In the rows, zero is written as 128.
One turn moves each row of this set onto another row. After a few examples, where does it send each row asked below?
K_547: [106 133 136 145 131  85 146  92 152 146 143 111  97  85 131 127 117 162
 161 139 113]
K_60: [119 112 106 153 137 146 104 130 153 178 151 143 132 114 126 120 117 149
 155 100 125]
K_603: [142 145  89 138 123 131 137 110 145 160 129 137 150 121 155 117 152 153
 133 132 101]
K_53: [132 110 121 155 136 112 127 132 117 161 168 143 114 102 161 122 122 133
 152  98 123]
K_274: [151 133 147 136 144 145 123 107 147 166 140 145 132  77 137 118 135 153
 142 147 114]
K_431: [127  99 122 123 127 133 136 127 133 139 149 168 110 113 153 125 142 152
 108 125 133]
K_15: [104 145 126 165 110  97 133 104 151 176 137 129 110  70 124 146 100 139
 155 125 117]
K_160: [ 95 138 150 145 115 124 130 101 161 172 128 147 137  95 125 124  92 178
 155 121  97]
K_489: [108 113 102 145  99 124 162 111 157 138 101 122 115 124 143 128 113 175
 133 118 105]
K_833: [ 90 131 120 142 125 108 136  89 166 171 145 106 133 109 136 106 101 159
 117 135  99]
K_618: [156 133 127 128 127 133 138 111 158 167 135 146 119  91 148 143 142 140
 134 163 118]
K_757: [140 114 121 115 110 144 137 130 144 153 135 164 105 122 166 131 114 139
 121 117 114]
K_690: [107 134 146 139 112 105 147  87 134 151 138 141  90  77 123 157 116 165
 146 129 114]
K_224: [123 150  77 136 113 138 135 124 140 164 127 133 124 121 153 117 143 127
 148 124 110]
K_272: [ 79 124 138 132 107 113 131  95 157 156 121 145 129 113 117 135  95 169
 164 143 111]
K_100: [117 137 105 117 128 121 139 129 116 163 125 161 113  97 136 114 130 130
 182 131 123]
K_148: [105 141 119 110 130 130 129 120 123 155 141 174 126  90 128 113 152 143
 153 145 128]
K_31: [107 119 101 153 130 136 107 121 148 161 151 160 141 124 126 127 152 161
 143 117 130]
K_956: [123 122 112 141 134 142 106 122 148 166 146 154 152 113 111 133 140 170
 151 111 115]
K_852: [126 101 122 141 128 128 112 128 143 176 164 166 153 115 132 149 119 159
 143 116 123]
K_771: [ 98 138 102 126 106 112 140 109 170 184 120 148 133  97 123 128  79 161
 151 121 113]
K_279: [141  99 115 119 120 133 140 126 131 142 133 165 127 128 149 135 133 160
 111 116 114]
K_809: [116 126  85 104 130 120 138 135 123 162 150 147 144  95 120 128 140 144
 162 131 127]
K_326: [135 102 131 160 131 125 125 121 125 171 171 136 149  93 157 136 124 137
 133 130 125]
K_438: [101 134 111 138  97  98 161 113 124 159 140 124 110  78 151 132  95 125
 121 122 112]
K_784: [121 125 120 105 131 128 139 125 104 146 133 163 132  85 122 120 141 147
 159 136 121]
K_430: [ 91 103  99 128 107 116 148 112 165 131 130 112 113 124 124 133 109 173
 139 120 118]
K_746: [111 129 108 108 112 108 175 105 131 140 150 119 115  76 150 123 100 173
 153 113 117]
K_270: [140 107 122 153 135 114 141 121 102 144 157 136 139  95 165 120 138 146
 144 118 120]
K_432: [141 126 135 136 146 143 120 108 169 167 145 156 126  92 149 108 138 162
 139 145 128]
K_229: [142  99 114 109 119 136 146 124 142 155 120 164 118 113 139 146 130 147
 128 151 127]
K_398: [ 86 120 114 145  92 121 149 100 117 148 155 122 127 103 144 144 107 154
 110 105 108]
K_968: [114 106 105 147 100 139 159  91 162 149 113 117 124 112 149 137 100 180
 135 127 118]
K_349: [125 137  88 131 119 133 144 116 144 153 136 151 143 121 171 103 151 150
 133 140 120]
K_521: [124 111 122 154 134 122 134 123 119 144 165 146 135  88 164 113 143 151
 163 126 139]
K_105: [ 94 139 102 150 128 107 140 103 163 174 128 117 126 111 120 109 117 175
 125 107  92]
K_818: [ 95 128 132 149  89 108 152 100 138 131 145 112 121 109 165 137 110 145
 132 136 104]
K_716: [101 103  92 148  89 113 155 123 148 153 125 132 125 108 145 143  82 154
 144 105 126]
K_959: [ 97 121 125 117 121 103 165 125 123 138 149 122 115  73 136 110 101 167
 151 104 111]
K_653: [ 92 138  96 138 128 112 144  80 150 178 124 122 116 104 107 124 118 171
 122 123 104]
K_498: [107 143 149 141 117 109 150 105 143 146 121 130  94  70 120 134 121 163
 162 133 106]
K_412: [ 86 116 134 101 114  95 150 113 137 138 161 137 118  98 135 122  90 167
 142 116 111]
K_770: [ 99 131 134 143 120 113 140  83 148 179 139 143 144  89 135 124  86 184
 168 123 111]
K_565: [114 114 123 118 112 107 155 124 151 156 138 140 100  68 129 136  77 156
 153 116 128]
K_400: [ 93 114 138 152  94 116 157 114 120 139 139 127 124 102 159 128 101 153
 113 110  99]
K_698: [138 130 142 132 136 147 120 110 151 181 127 157 106  94 143 116 115 132
 137 144 116]
K_292: [131 137  76 134 136 106 143 119 130 176 147 132 147 107 146 118 150 139
 144 137 115]
K_157: [115 127  99 159 113 105 144 102 170 178 125 119 106 102 135 135  98 147
 109 119 112]

K_498 moves to K_160
K_431 moves to K_521
K_279 moves to K_270
Now these:
K_809 moves to K_618
K_430 moves to K_818
K_224 moves to K_757
K_653 moves to K_968
K_15 moves to K_771

